A state moves one step at a time under one of 8 hidden systems, and each row is a state written as 18 numbers. Each run below is a few steps of one system.
H, run 1 (11 x 18):
[[  5  25  17  -3 -25 -58  -3 -34  25  14  -5 -15  54  13 -53  -9 -10   8]
 [ 30  21 -15  10 -34 -51   6 -21  31  -8 -28  14 -15  31 -45 -25  -6 -29]
 [ 35   4   9  56   8 -57  -6 -40   8  23 -23 -10   7   6 -15 -28  -3   6]
 [ 20 -12  -2  35 -31 -51  18 -11  39  18  -2 -16  32  15 -53  10 -15   9]
 [ 56   9 -14   6 -12 -54  27   4  49  25 -25   9  -4   6 -25 -31   8  -9]
 [ 15  15  19  37   0 -63  16 -20  15  42  -3   5  26 -10 -25 -34  23  -2]
 [ 21   8  16  23 -50 -63  17  -5  27  13  22  -1  10  -5 -48   2   1 -29]
 [ 61   6   6   4   2 -63   4 -29  32  19  -3  22  -7  -9 -30 -21 -10 -35]
 [ 11  -4  23  46  12 -49  -4 -32  28  31   8  28  15   8 -51 -18  -2 -12]
 [ 26 -14  14  41 -35 -50  10  -3  56  15  34   6  -3  19 -24  -8 -17 -17]
 [ 37  -6 -10  14  13 -65  23 -11  48  27   0  22  12 -19  -4 -35 -27  -6]]
H, run 2 (11 x 18):
[[ -8 -19  50  53  -6   2 -12   6   0 -49  68 -34   5  -7  32  31  19  13]
 [ 37 -30 -54 -48   2   4  25 -13  36 -45  27  20  31 -24  12  30 -24  -1]
 [-21 -16 -37   2  42  38 -22  -3  -7  39 -23  70 -29 -15  -6 -45  49   4]
 [-40 -20  48  26 -53  27 -41  15 -18  41  59 -36   3   9  26   4   2   9]
 [ 13  10 -19 -73 -16  -7  30   6   8  -8   4 -11  10 -11  22  23 -87 -22]
 [-40  21  -8  -7  79  11  -5  12 -17  -2 -67  53 -47 -17 -17 -34  10  -4]
 [-43 -11  63  52 -20  12 -45  21  -3 -37  45 -49  -4  13  17  12  30  33]
 [ 39  -5 -43 -65 -24  -9  24 -15  34 -65  21 -21  44  -6  34  34 -43  10]
 [-20   0 -70 -13  56  24  -8 -20 -19  13 -74  73 -21 -17 -17 -46  37   6]
 [-47 -23  47  57 -54  32 -66  17 -34  32  34 -51 -10  19   8   2  39  24]
 [ 44  10 -17 -77 -44  -7  29   1  12 -10  16 -51  45   7  30  43 -83  -6]]
N, run 3 (11 x 18):
[[ -1  16 -33 -23 -23  -8   8 -14  -7 -19 -22  18  -5  -5 -14 -11   5 -25]
 [ -1   2 -11   3  32   2   4  -1  -9   7 -44   3 -16   3  -5  -7 -36   7]
 [ -1  -4  19  37  -9  -6  12  -4   7  -3  11 -19  16  25 -15  19 -13  11]
 [ 31  -9 -20  -5 -16  -5  24  15  29 -16  19  -7  11  -2  14   3  14   6]
 [ -3   4  -5 -13  28  -4  11  18  -3  21 -14   1   1 -33  27 -24  18  17]
 [ -9  -2  21  22 -15 -12 -21  -8 -24  15   3  -9  -8 -18 -17   3  18  -8]
 [ 43   0  -8 -21 -14  -3 -20 -27   2 -10   1   6  -2  11 -17   3   4 -22]
 [ -2  24   0 -25  37   9  14   3  10  10 -25  22   3  20 -11 -16  -6   2]
 [-26  11  16  37 -17  -3  23  13  -8   5   4   0 -15  20  -7   2 -10 -15]
 [ 31 -17 -22  13 -17 -16  22 -10  12 -13  18  -3   9 -10  17  10 -20 -12]
 [  7 -12   0 -15  44  -4  12  17  24  18  -7   7  15 -31   8  -6   3  28]]
R, run 4:
[[ 36 -14  13  50 -12 -39  -9   0  26 -29  10 -21 -26  -3  15  -7   3   3]
 [ 39  -1  -2   0  40 -42  24 -16  52 -15   3   9  35  -2  -8 -12   3  18]
 [  0   3   0  21  -8 -28   2   6  39  30  -5  36  -4   9 -41 -34  37  -2]
 [ 15   6  19  39 -24 -53  -2 -20   5  27   9 -19   6  -7  15 -29 -17  -3]
 [ 33   5  -8   7  18 -49  43  -6  28   6 -15   6  14 -11 -20   5 -41 -13]
 [  6  -1  23  37  12 -23  10  36  36  20 -10  16 -37  14 -35 -12   3  -4]
 [  5   1  43  42  -7 -47   4   4  25  -9  39 -18   7 -10  10  -8  -1   2]
 [ 39   7  -8  -5  13 -51  38  -4  44 -22  10  27   2 -20  -2 -15  -1 -22]
 [  7  -3  10  24  31 -32 -13   9  37  25 -17  30 -34  -4 -19 -44   9   1]
 [ -4 -11  30  32 -21 -53 -19 -16  26  20  31 -11  21 -16 -18 -15 -19   4]
 [ 41   9 -10 -10 -16 -50  36   5  46   2   2   9  -1  -1  -5 -11 -36 -25]]
C, run 5 (11 x 18):
[[ -2 -11   2  16   2  27  12 -13 -19   9  18   5  11  16  -8  33 -34 -17]
 [ 36 -15  -5   7  22  23  23  14   3  10   9  12 -20   5  15  15  -7 -16]
 [  8 -16  16  14  26   6   6   9 -11   5  22  -4 -12 -34  35   8  -6  -5]
 [-12 -18   7  -7   1  16  -7  26  -3   2  26  15 -16 -30  -2  15  12 -13]
 [ 17  -1  18 -28   3   8 -31   7   1  -7   7   8 -29 -11   0  -3   7 -18]
 [-21   2  21 -19   7  10 -33 -10 -11  -7   4   4  -9   6  -1   1 -26  -6]
 [-15  -5 -13  -5  -9  30  -9  -2   3  -6   2  17 -17  29   4  -3 -28 -11]
 [  8 -11 -25   2  14  10  -1  -6   7 -11  -5   0 -10   7  39 -11 -28   9]
 [-26 -17 -21   4  18  13  10  16   1  -5  -4  -3   5 -20  31  -2  -7  26]
 [-10  -8 -18  -7  -6  13   3  28   9  -9   5   1 -17 -22  24 -14  31  13]
 [ -6   4   2 -33  -3  -8 -23  -3   4 -19   1  -9   5 -22  10 -12  26  13]]
C, run 6 (11 x 18):
[[-40  12  21  -8  23  30  37  44 -20 -13  -4  12 -21  -8 -25  39  -1 -24]
 [ 35 -11  13  30 -13  14 -21  -1  -2 -44  29   8 -57  16  21   3  30 -35]
 [  1 -25  14 -16  38  -1 -35 -47  12 -22  38  13  34 -16  -9  16 -25   7]
 [-27  -1   6 -13  33  37  -4  21  12  46 -11  43 -25  21 -19 -20  -3  -2]
 [ 11 -15 -10  18 -36  13 -27  -9 -17  23  18  -9 -32  -1  58 -27 -19 -10]
 [ -8 -22 -28 -44  -3   1   4  -2   5  -9   2 -10  29 -35   9  27 -49  13]
 [ -8  18   3 -21  33  23  15  57   0 -12 -41  -5 -41   1  10  -4  10  14]
 [-25   0  14  26 -27   4 -20   3 -14 -47  31 -16 -18  -3  41  -7  20   2]
 [ -6 -10 -27 -40   3   8 -10 -28  30 -41  20  31  33   0 -26   8  10   5]
 [  2  18   3 -14  51  15 -19  -6  -1  22 -45  18 -12  21  -3 -43  16  20]
 [-40 -11 -13  35 -44  20 -18 -19 -30  21  14 -16  11  11  27 -19  -5  12]]
L, run 7 (11 x 18):
[[-24 -28 -10  -5  18   4   7  10 -20   1  25  36 -36 -62   9  21 -40 -43]
 [-31 -32  26  -3   2  11 -33  22   7   8  21  13 -28 -17 -56  39 -26 -16]
 [-29 -18  27   3 -17  15  -9  44  54  -8  41  12 -27  29 -13   6 -20   2]
 [-50  -8 -26 -12  15  10  28  35  38 -22  -1  20  -2  -4  19  -7 -38  19]
 [-66  -7 -18  -4   1  -1  -4  40  -6  -1 -37  -8 -15 -37  -8   0 -15  30]
 [-22 -15   3 -13 -48 -18 -34  34  15 -13   0 -42 -18 -27  10   1 -18  24]
 [  9   7 -12 -59 -15 -19   0  19  43 -34  -1 -18  16 -14   4   2  -7  22]
 [-32  40   5 -48   2  -1   0  17  -4 -34 -31  -7   9   0 -20  -7  27  14]
 [-35  23  -6  -5 -45   2 -18 -13 -16 -47  -3 -25   5  22   6  -7   5   6]
 [ 17  -2 -48 -13 -20   3  -1 -26   5 -36 -29 -18  27  26  -3  10 -18  19]
 [ 16  20  -7 -17  19  10  -6   1 -10   5 -54 -30  23  22 -17  -2  15  44]]
F, run 8:
[[-29   0  -7 -33  37  27  -4  26  -5 -12 -44 -26  25 -10 -11  15  15  63]
 [-18  26   7 -18 -53   9 -19  -2 -19   1   0 -29  34  18  -6 -11  59  23]
 [ 55  13 -40 -27 -18  18  16 -17 -30 -27  -9 -11   4  -5  35   4  30 -19]
 [ -4   3 -24   0  52  23   8 -18 -48  -6 -52  11   6 -20 -25  19  13   4]
 [ -9 -10  12  15 -34  45 -28   0 -28  38  -4  -8  -1  32 -52  20  34  -2]
 [ 48 -10 -15 -12 -12  47  28  -6  -8   1  37  -7  24  38  27  33   2 -11]
 [-25  23  -2   3  51  18  64   6 -34  -1 -10  16  28 -18  -2  23   6  -8]
 [-26   9  44  30 -29  13  -2  26 -40  18  22 -11 -27  -7 -26  21  47 -26]
 [ 54 -29   6 -10 -13  24  -5  -8   5 -33  64   1  -1  -5  19  39  16 -29]
 [-20   9  -6 -23  66  17  33 -11  -2 -20   4  60  15 -11 -21   4   8 -22]
 [-49  14  36  27 -18  26 -25   1 -32  32  16  29 -38  25 -21 -16  17 -36]]
X, run 9 (11 x 18):
[[ 14 -18  30  24  42 -11   7   8   0  18  22  25 -41 -33  -1   9 -26 -40]
 [ -4 -19  39  25  12 -19  -3   8  22   2  55  31 -22 -23  -8   1  -1 -33]
 [-10 -10   3   0  -9 -16  -7 -10  27 -12  47  49 -20 -18   0 -18  -2 -43]
 [-33 -19 -14 -10 -14  -3 -34 -21   8   9  20  45 -19 -19 -11 -22 -20 -26]
 [-37 -34 -13   0 -35  12 -36   5  17  18  18  15 -19  -3 -18   0 -39  -8]
 [-30 -26 -18  -7 -17  12 -10  25  24   1   9   3 -21  -2  23  -2 -54   9]
 [-52 -12 -12   4  12   1  -2  29  17  -7 -11   0 -18 -17  27 -16 -31  28]
 [-40 -15  -1  15  -9 -19 -14  28  24 -32  -4 -19 -13 -18  11  -8   0  35]
 [-13   0 -16 -27 -14 -20 -11  11  36 -50  -3 -17  10 -13  11 -10   7  34]
 [-29  17 -19 -46 -11  -4 -18   0  17 -18 -28  -3  18   3 -11 -24  16  30]
 [-17  11  -9 -19 -36   7 -26  -4   0  -2 -26 -27  16  27 -17 -12   3  31]]
N, run 10:
[[  5  14  38  -8  -5 -20 -34  -8  17  -5   4 -26  22  17 -20  -6   7  22]
 [  5  23 -10 -26 -24 -14  -2   8  28 -29  -8   9 -11  19  -8 -26  24  -4]
 [-10  14 -25   5   9 -13   8  -4  -1   9 -38  15 -16   7  16 -41 -11   2]
 [ -8 -10 -11  39  -9 -23   7 -11   6  16 -18  -6  11   8 -26  -3 -20  11]
 [ 39 -14 -12   1 -21 -15   9  17  31  15  -3 -17   7   5 -10   7  -6  13]
 [ 12  17   9 -25   6 -18  16  19  14  26  -9 -15  18 -17  17 -24  10  24]
 [ -4  22  22   7 -16 -34   2   9 -10   6  -8 -12  -7 -26  -8 -15  23  -9]
 [ 40  10   1  -5  -5 -29 -15 -20   1  -7 -14   3 -19  -5  -9 -12   3 -19]
 [ 17  17   8  -5  29 -13   3 -14  20  11 -20  20   3  24 -22 -25   0   2]
 [ -5  11   7  25 -17  -8  21  12  16  21   2  12 -10  30 -19 -15   1 -10]
 [ 23  -1 -17   8 -19 -23  28  -2  13  17   8   0   8   0  12  -9 -21 -16]]
D, run 11:
[[ -4 -11  14 -34 -18  49   6 -10 -12   1  49 -20  71  22 -32  67   8  11]
 [ 18  21 -16 -24 -16  58   9  36 -41 -22 -22  -2 -66  23  38   8  15 -35]
 [-18 -20  22  33  26  30 -39 -45 -62  12  31 -13   8 -14  52  13 -29  -1]
 [ -6 -43 -21   8 -35  47  17  23   0 -24  30 -17   8  13 -21  78 -24  -3]
 [ 17 -26 -24  10   4  51 -10  35  -9  -9   1  -8 -51  -7  79 -14  21  18]
 [-43 -20  24  18  -2  35 -21 -12 -29   2  54 -19  44 -16  28  15  25  30]
 [ -4  -7 -23 -33 -65  40  -6  21 -13 -36  27  -9 -18   0  -3  40  28 -22]
 [  8  -8 -19 -27  21  49 -48 -20 -42 -19  -7   1 -23 -11  57 -11   9   8]
 [-46 -14  20   9   3  52 -29 -10 -35 -20  19 -23  21  24 -14  45 -16  18]
 [ 11 -18 -17   5 -51  39 -12  20  -6 -37  12 -26 -41  29  31  25 -24 -14]
 [ -5 -26 -32  19  14  31  -9 -16 -25 -18   5 -28  17 -16  75   4 -12  42]]
F, run 12 (11 x 18):
[[-37  41 -10 -26   0 -21  31 -18 -34   6 -16  10  23 -19  18 -20 -27 -19]
 [-17   4   4  17 -37  -6 -14  27 -31 -13 -23 -26 -53 -14  -9  17 -14 -22]
 [ 16 -38 -12   7   2  19 -27  -6  20 -45  18 -18   5   1  -1  32  -4  25]
 [-22   4 -28 -12  21   5  21   0  26 -10  -8  30  34  10 -17 -18  29  24]
 [ -9  18   5  14 -11   9  -2   9 -20  28  -6   2 -20   7  25 -36  29  -4]
 [ 28 -27 -19  -1 -16   4 -11 -14 -23  15  10 -11   0 -32  25  14 -14  -9]
 [ -3   0 -10 -34  24  11   9  17   4   4 -26   8   5 -14 -29  19 -14   4]
 [-25  22  32  -4  -5  17 -20   6 -10   0  -3 -15   0  29  -9  -3  13  11]
 [ 16  -2 -16   7 -34   2   5 -23  -8 -21  27 -11  20  10  18   5   3 -12]
 [  3   2 -30   6  28   5  36  10  -7 -22 -24  21 -12 -15  -1   7   7  -8]
 [-21 -10  21  26  10  14 -22   8 -15  21  -2   0 -12  -2 -17  -1  26   9]]
R, run 13, 11 rows:
[[  1  -2 -15 -10  11  -8 -34 -43   6 -16  -8  13  23   3 -15 -20   7  16]
 [ -2  -7 -27   1 -26   4 -13 -33   7  18  -5  13  20  28 -24 -12 -13   0]
 [ -8   1 -18  18 -15   8  19   1  -4  31 -15 -11  13  23   9  -5 -30   7]
 [-10  -5  -5  26  -3   3  35  30 -11  11  -8 -18   3 -12   2  22 -10   8]
 [ 23  -2  10  14   0   1  17  37  -7 -17  -2 -23 -19 -16   4  24  23   2]
 [ 30  10  23 -10  27  -8  -3   4   3 -25   5  -9   1 -10   4   3  36   8]
 [ 12  12   7 -13  10  -9 -16 -30   2 -17   4  21  10   4 -20 -13  32 -10]
 [  7   4  -9   3  -8   0 -19 -45  -7  11   3  20   7  25 -10 -21  -6 -15]
 [ -6 -11 -15  17  -1   8   7 -26  -6  26   0  12  16  19  -3   0 -40  -5]
 [-10 -15  -8  26  -6  15  26  24  -3  28   7   2  -7   1   0  18 -22  -4]
 [ 10  -7  16  13   5   6  23  43  -3   8  13 -19 -16 -20  24  16   4   1]]
X, run 14 (11 x 18):
[[ 51 -13 -16 -35   6 -24 -17 -40   0  -7   5   6  23 -43 -15  12   2 -14]
 [ -1  11  12 -43 -10  15   0  15   3  51  -1  30   1   6 -58   1  15 -24]
 [  7  10  30   7 -36  20 -18  -6 -20  32  23  -9 -24  37  16  -4 -21 -31]
 [ -8  -5 -11  23  16  -2  30 -23 -19   2   9   2  20   0  19  17 -64 -15]
 [ -5 -16  -9  36  40  -7  22  23  12   3 -29  25 -38 -13 -15   0 -12  -6]
 [ 18 -26  34  20  15 -13 -31  15  23  -3  33  -7 -20 -22  15  -8  17  15]
 [ -4   3  -4 -22 -13 -22  21   1  31 -16  48  18  32 -21   6  -7  17  -7]
 [-23  19 -22 -26 -22  -8 -12  -7  -7   5 -19  34 -25 -10 -13 -37  14 -27]
 [-19 -14   6  -4 -32  13 -55 -22 -22  11  -2 -17  -6   2 -22  14 -29  -2]
 [ -4 -15 -16  -9 -13  21  15  14  22  -4   7  -4  10  30 -11  29 -52   1]
 [-17   2  -7   6  40  14  11  21  12   5 -31  12 -27  11  29 -28 -21  17]]
D, run 15 (11 x 18):
[[ 42 -44  10 -10  72  31 -29 -41 -10  26  33  32  21 -30  -1  22  -7  -5]
 [-14   2  20   1  21  68  35  41  12  10  21  29  -7  59 -38  31  12 -12]
 [ -7   3   1  29 -28  23   4   4 -16  31  33  29 -50  20  56 -37 -16 -44]
 [-42 -37 -35  -2  -5  13  16 -19 -13  32  32  21  40 -42  19  13 -38   4]
 [-38 -24 -15 -15  -3  32   2  73  10   8 -10  11 -42 -32 -11  16  16  11]
 [-10  -8  43 -22   1   4 -53  14  17   7  45   3 -23 -16  38 -31  15   5]
 [-35   7  -8 -44  -6  13   4 -18  16 -47  42  21  43   4  -1   9  -5  -4]
 [-45   9 -31  -3   5  24  -9  12 -13 -47 -34  28 -46   5   2 -14   7 -10]
 [-33 -29   3  26  -6   2 -64 -37   1  -1   7  -1  -7  10  -7 -12 -31  17]
 [ -9 -20 -36 -14 -32   6   2   9  40 -18   0 -19  28  26  -7  10 -33  34]
 [-20  15 -18   0   1  -6   6  31  -3 -17 -42 -26 -16 -10  46 -32   9  41]]
L, run 16, 11 rows:
[[ 11  -4   1 -35  17  17 -13 -12  23  43  -9  17  36  24 -58   4   9  17]
 [-16  31  21  14 -20  21  15  28 -11  35   3   0 -25  38  23 -31  19  -8]
 [  5  -3 -23  15  -4  -7  38 -12 -21  -4  13  -9   8 -19  52  10 -47 -14]
 [ 22 -17  -9   7  25  -7  15  12 -15   9 -30 -11   0 -36 -43  38   4   0]
 [  8  -4  54  20   1  -4 -36  21   9  -7  24 -16 -26   2  -3  -4  32   6]
 [  7 -13 -16  -7  -5  -7  10 -19  37 -26  52  28  26   2  28 -13   5  -5]
 [-19   4 -35 -28  31  21   3  -6 -10   5 -36  48  -7  -8 -31  -7   7 -14]
 [-41   2  29  12 -20  18 -44  -5 -32  32  -2 -14 -20  15  -9  -5 -17  -5]
 [ 19 -21 -18   8 -42  -5  23   5  27  11  29 -17  15  17  16  17 -40  -4]
 [ 23   8 -10 -20  52   1  40  35   8   4 -42   1  -5 -17  -6  13  -7  12]
 [-38  12  46  27  11 -11 -14  17 -24  -1   7 -23  -6 -25   9  -9  30  17]]

Which system made each run below?
run 17:
[[ 48   6  28   3  24 -16  10  39  17  22  -8   3 -58 -13  21 -16  -9 -25]
 [  8   0  28  16  46 -21  28 -23  17  14  47  20  43 -14  13  -8   0  -2]]

D
run 18:
[[ 86 -27   1  24  34  11   5  -8  37  15  19  -3  -1  27  41 -12   2  14]
 [-17   5  13   2  11   3  28   8  18  46  33  29  52   0 -12 -23  54  16]]

N
run 19, 2 rows:
[[ 68 -25  19  30  40  20  -7 -14 -25  23   3 -33 -11   7  39  32 -39   1]
 [-11  -2  12  -3  14 -24  38  -4  12  22   3   1  63 -11 -65  42 -22   5]]

F
run 20, 2 rows:
[[ -9 -25   9   3  33 -23 -51 -10  23  24  -4  53 -41 -39 -33 -33  -3 -13]
 [-13  -6  13 -34  16  -7 -12  -1  71  20  23  37  29  30 -46 -16 -24  11]]

D
run 21, 2 rows:
[[-23  36  18  12  19   1  24 -23 -40 -30 -18 -25  39  21 -23  26   1   9]
 [ 15  -7 -27  40 -19  25  16 -12 -20 -46   4   9 -17  27 -23  32  27 -30]]

R
run 22:
[[  5  25  -6 -47 -24   0  11  15   6  -9 -18 -24  10  19   3  11 -40   4]
 [-11  32 -16  -5  35  -3  13  -2 -22 -15 -60   7 -17   0   3 -23   3   2]]

H
run 23 (2 x 18):
[[-50   8   6  21  24 -18  28  27  -5 -15  -9  34 -43 -36   1  -7 -19 -28]
 [ 16 -39  13  50   5  -9 -27 -21   6  -7  28  -7 -23  -8  19  12 -42  -7]]

N
run 24, 2 rows:
[[  6  18  30 -38 -16 -21  23  44  65  -3  33  17 -21  24 -21  -2 -21 -28]
 [-48  31  30   5  16 -28  10  33  27 -17   5  18 -39  -8  30 -51  -4  -6]]

R
run 25 (2 x 18):
[[ 11  11   1 -10   0   6  12 -24  10  20  11   1  53  26 -12  -1  11  17]
 [ -2  29  -6 -10 -20   2  26  17 -22  16 -32  -2 -14   8  -8  -1   4 -20]]

D
run 26 (2 x 18):
[[  6  22   1  -1  -7  -5  16   4 -17  24  -4 -16   7  -7  51 -36  12  13]
 [-27  11  -8  -5 -18 -13  18   1 -30   5 -10 -11  22 -29 -17  20 -10  -9]]

H
run 27, 2 rows:
[[ 11  35  76  41  35 -58 -24 -10 -15  14  -3 -25 -10 -22   3 -35  26  -3]
 [ 42   8  28  10 -30 -70  19 -36  27 -27  41  -8  42 -12 -45  26   8 -31]]

X
run 28, 2 rows:
[[  9   6   6 -17  13   2  -6  20  -5 -20 -36 -24 -10  -8 -14  15   2  22]
 [  7  18  10 -11  15   8   1  -1   0 -24 -10 -11  18  15  -3   0  34  24]]

H
run 29, 2 rows:
[[ 32 -15 -11 -13   3  21 -13  19  17  31 -14   5 -24   6   8 -18  13  12]
 [ -5  14  22 -26  11   8   4   2 -11  27  14  -4  16 -13  34 -17  -3   7]]

L
run 30:
[[-20 -29 -70 -50 -14  -9 -11  14  23   9 -19  26  13 -64  -8 -25  30  32]
 [  9  -2  -8 -36 -40  -8 -60  14   2  48 -46 -41 -14 -13   2 -35   5  42]]

R
run 31, 2 rows:
[[ 29 -19  16  40 -12 -20   0  -7   4 -18  10 -42  14   1  -6  34  -7  15]
 [ 56  -7 -23   8  -4  -1  26   7  12 -19  -2 -21  11   4  17  10  34  14]]

D
